Each row has a name. Each question is about the rows just above it.

z313: [108 111 176 135 135]
z299: [113 149 172 142 127]
z18: [ 86 103 177 124 158]
z307: [120 131 148 132 130]
z522: [148 140  81 151 127]
z260: [ 86 103 177 140 158]
z607: [ 91 193 195 119 137]
How many entries does [108 111 176 135] have? => 4
How many entries does [113 149] have? => 2

z607: [136  90 119 146 105 139 119 110 132 123 138 175 137 136  79 172 181 145
 129 104 127]
z74: [154 136 150 133  97  83  76  95 126 170 143 149 160 158 128 144 134 160
 178 102 107]
z260: [154 136 150 133  97  83  76  95 126 170 143 149 160 158 128 127 134 160
 178 102 107]
How many entries does [154 136 150 133  97  83  76  95 126 170 143 149 160 158 128 127 134 160
 178 102 107] have? => 21
How many entries does [136  90 119 146 105 139 119 110 132 123 138 175 137 136  79 172 181 145] have? => 18

z313: [166 126 166 130]
z404: [108  88 143 176]
z260: [157 143 161 135]
z331: [162 130 134  93]
z307: [139 151 100  78]
z321: [132 175 119 109]
z74: [139 151 100  70]
z299: [123 151 100  78]
z553: [166 140 144  99]
Number of entries in [108  88 143 176]: => 4
Count the entries of [139 151 100]: => 3
Number of entries in [123 151]: => 2
How many entries does [132 175 119 109] have? => 4
Number of entries in [157 143 161 135]: => 4

z321: [152 146 174 157  73 145 175 162 124 147 164 105 118  96  72  94 167 146]
z299: [117 128 102  70 142 159 131 134 127 158 144 169 126 142 151 146  82 159]
z260: [146 158  97 114 155 106  94  91  91 102  93 123  96 118 161 122 119 103]
z18: [135 146 131  86 109 165 158 148 118 162 157 148 115 118 120 119 120 164]
Number of entries in [135 146 131  86 109 165 158 148 118 162 157 148 115 118]: => 14
Number of entries in [117 128 102  70 142 159]: => 6

z299: [133 190  63  89 125]
z331: [133 190  63  89 137]
z313: [124 119  63 150 100]
z321: [186 164 137  90 167]
z553: [133 190  66  89 125]
Number of entries in [124 119  63 150 100]: => 5
How many entries does [133 190  63] have? => 3
Number of entries in [186 164 137  90 167]: => 5
Count the entries of [133 190  63  89 137]: => 5
Number of entries in [124]: => 1
Count the entries of [133 190]: => 2

z18: [144 105 109 124 138  86]
z522: [155 138 108 125  72 111]
z331: [138 146 110 117 116 162]
z607: [136 128  79 149 164  86]
Number of entries in [136 128  79]: => 3
Number of entries in [138 146 110 117 116]: => 5

z313: [112  87 128 128]
z331: [150 162 127 130]
z74: [130  75 129 128]
z307: [155 117 130 128]
z321: [143  95 127 128]
z522: [ 89  98 129 129]
z553: [150 162 125 128]
z260: [140 157 126 128]
z404: [150 162 129 129]
z607: [ 86 137 131 126]
z299: [105  98 130 130]
How many entries does [ 86 137 131] have? => 3
Number of entries in [ 89  98 129 129]: => 4
How many entries does [ 89  98 129] have? => 3
Count the entries of [ 86 137 131 126]: => 4
Number of entries in [150 162]: => 2

z404: [141  97 107 135 183  92 198 128 134 145 154  90 110 128 116 129 119 101
 124 129]
z313: [118 156 115 150 102 143 115 113 130 149 116 129 126 107 145 137 125 120
 133 128]
z307: [120 156 117 152  99 143 110 117 129 151 118 127 126 111 143 136 123 119
 132 129]
z299: [116 153 117 153 100 143 115 113 132 151 114 129 125 109 141 134 126 117
 131 129]
z331: [119 142 152 115  94 152  77 134 123 105 113 160 146 136 129 124 138 154
 130 125]
z74: [141  97 107 135 183  92 198 128 134 145 154  90 110 128 116 127 119 101
 124 129]
z321: [116 168 103 172  88 147 115 102 130 167 111 124 116  94 153 140 117 106
 136 130]
z260: [127 130 130 126 126 129 125 129 128 126 126 129 127 128 129 129 129 128
 127 126]
z553: [116 168 103 172  88 147 115 102 130 167 109 120 115  94 149 142 116 105
 132 130]
Number of entries in [118 156 115 150 102 143 115 113 130 149 116 129 126 107 145]: => 15
Number of entries in [116 153 117 153 100 143 115 113 132 151 114 129 125 109 141 134 126 117
 131]: => 19
Count the entries of [141  97 107 135 183  92 198 128 134 145 154  90 110]: => 13
How many entries does [118 156 115] have? => 3
Count the entries of [116 168 103 172  88 147 115 102 130 167 111 124 116  94 153 140 117 106
 136 130]: => 20

z321: [104 106 136  94 102 100  85 104 166 140 151 145 167 158 150 139]
z553: [137 138 134 111 110 135 131  58 161 146 157 147 166 165 127 138]
z313: [128 130 112 151 158 139 100 161 146 156 136 114 142 138 173 118]
z307: [104 106 136  94 102 100  85 104 166 140 151 145 167  98 117  85]
z74: [128 130 112 151 158 139 100 161 176 165 159 136 176 169 161 131]
How many entries does [128 130 112 151 158 139 100 161] have? => 8
Count the entries of [128 130 112 151 158 139 100 161 146]: => 9

z299: [116  89 183 148 109  84 178 124 126 122 183  87  84 140 126 113 146 186
 141  83 131 107  83 123 112 184  87 147 115 124 184 103  89 187  87]
z321: [139 167  69 104 144 176  75 134 130 132  71 171 176 118 136 142 107  69
 115 172 137 148 177 130 143  68 172 108 143 132  70 156 163  71 171]
z74: [129 114 164 148 126 113 166 114 113 114 165 113 113 140 131 126 149 165
 143 113 159 124 113 115 127 163 112 146 125 116 163 120 160  78 169]
z313: [139 166  73 104 143 171  80 129 136 132  71 169 172 118 127 139 104  71
 114 172 117 146 171 134 140  72 170 108 144 130  71 153 160  70 167]
z260: [139 166  73 104 143 171  80 129 136 132  71 169 172 118 127 139 104  71
 114 172 117 146 171 134 140  72 170 108 144 130  71 153 118 164 114]
z553: [129 114 164 148 126 113 166 114 113 114 165 113 113 140 131 126 149 165
 143 113 159 124 113 115 127 163 112 146 125 116 163 120 118 186 114]
z607: [138 167  68 108 146 175  78 131 133 130  67 174 174 119 127 143 108  68
 118 174 124 149 176 130 144  67 174 112 144 128  68 155 164  69 171]
How many entries does [139 167  69 104 144 176  75] have? => 7
How many entries does [139 166  73 104 143 171  80 129 136 132  71 169 172 118 127 139 104  71
 114 172 117 146 171 134 140  72 170] have? => 27
How many entries does [138 167  68 108 146 175  78 131 133 130  67 174 174 119 127 143 108  68
 118 174 124] have? => 21
Count the entries of [139 167  69 104 144 176  75 134]: => 8
Number of entries in [139 166  73 104 143 171  80 129 136 132  71 169 172 118 127 139 104  71
 114 172 117 146 171 134 140  72 170 108 144 130  71 153 118 164 114]: => 35
Count the entries of [139 166  73 104 143 171  80 129 136 132  71 169 172]: => 13

z74: [124 120 126 107 143 138 125 134 133 105 139 113 119 104 130 123 111 129
 120 114 118 119 116 141 140 133 132 127 139 166 128]
z331: [103 138 132 146 120 134 128 135 120 124 113 151 144 141 105 127 165 124
 191 121 132 127 121 127 133 135 112 129 144  80 116]
z321: [110 141 146 130 140 132 139 123 132 134 106 139 119 129 143 111 141 132
 151 133 124 123 116 131 124 122 126 135 130 121 128]
z553: [137 125 139 113  94 123 132 129 111 109 131 130 131 116 116 137 112 129
  95 142 122 113 148 132 136 119 128 123 126 154 126]
z260: [103 138 132 146 120 134 128 135 120 124 113 151 144 141 105 127 165 124
 191 121 132 127 121 127 120 135 112 129 144  80 116]
z607: [136 135 120 148 120 130 129 129 133 112 123 116 117 127 119 128 128 136
 165 123 126 154 148 122 127 136 139 134 127 127 130]
How many entries does [137] have? => 1
Number of entries in [124 120 126 107 143 138 125 134 133 105]: => 10
Number of entries in [103 138 132 146 120 134 128 135 120 124 113 151 144 141]: => 14
Number of entries in [137 125 139 113  94 123 132 129 111 109 131 130 131 116 116 137 112 129
  95 142 122 113 148 132 136 119 128 123 126 154 126]: => 31
Number of entries in [103 138 132 146 120 134 128 135 120 124 113 151 144 141 105 127 165 124
 191 121 132 127 121 127 120 135 112]: => 27
Number of entries in [103 138 132]: => 3

z18: [117 121 146 120  85 118 100  91]
z522: [112  99 135 138  99 107 124  96]
z299: [118 105 134 127  77 107 118  88]
z404: [118 106 134 129  79 107 122  90]
z321: [117 118 142 121  76 113 103  85]
z313: [115 100 138 130  88 108 119  92]
z74: [119 121 144 116  74 117 100  85]
How many entries does [112  99 135 138  99 107] have? => 6
Number of entries in [117 118 142 121  76 113 103  85]: => 8
Count the entries of [118 105 134 127]: => 4
Count the entries of [118 105 134]: => 3
How many entries does [118 106 134 129  79 107 122] have? => 7

z404: [147 156  72 159]
z553: [147 108  72 159]
z607: [133 135 116 137]
Number of entries in [133 135]: => 2
How many entries does [147 108  72] have? => 3
How many entries does [133 135 116] have? => 3
Count the entries of [147 156  72 159]: => 4

z331: [ 96 174 117 131 110 167]
z321: [163  82 137 126 150  90]
z313: [161  79 155 123 144  84]
z553: [ 60 187 129  71  58 118]
z260: [ 60 187 190  71  58 118]
z299: [ 95 173 119 131 108 166]
z74: [161  79 143 123 144  84]
z18: [105 164 106 143 119 171]
z404: [103 169 106 141 119 173]
z307: [169  83 125 134 162  99]
Count the entries of [163  82 137 126 150]: => 5
Number of entries in [105 164 106 143]: => 4
Count the entries of [60]: => 1
Count the entries of [163  82 137 126 150  90]: => 6
How many entries does [103 169 106] have? => 3

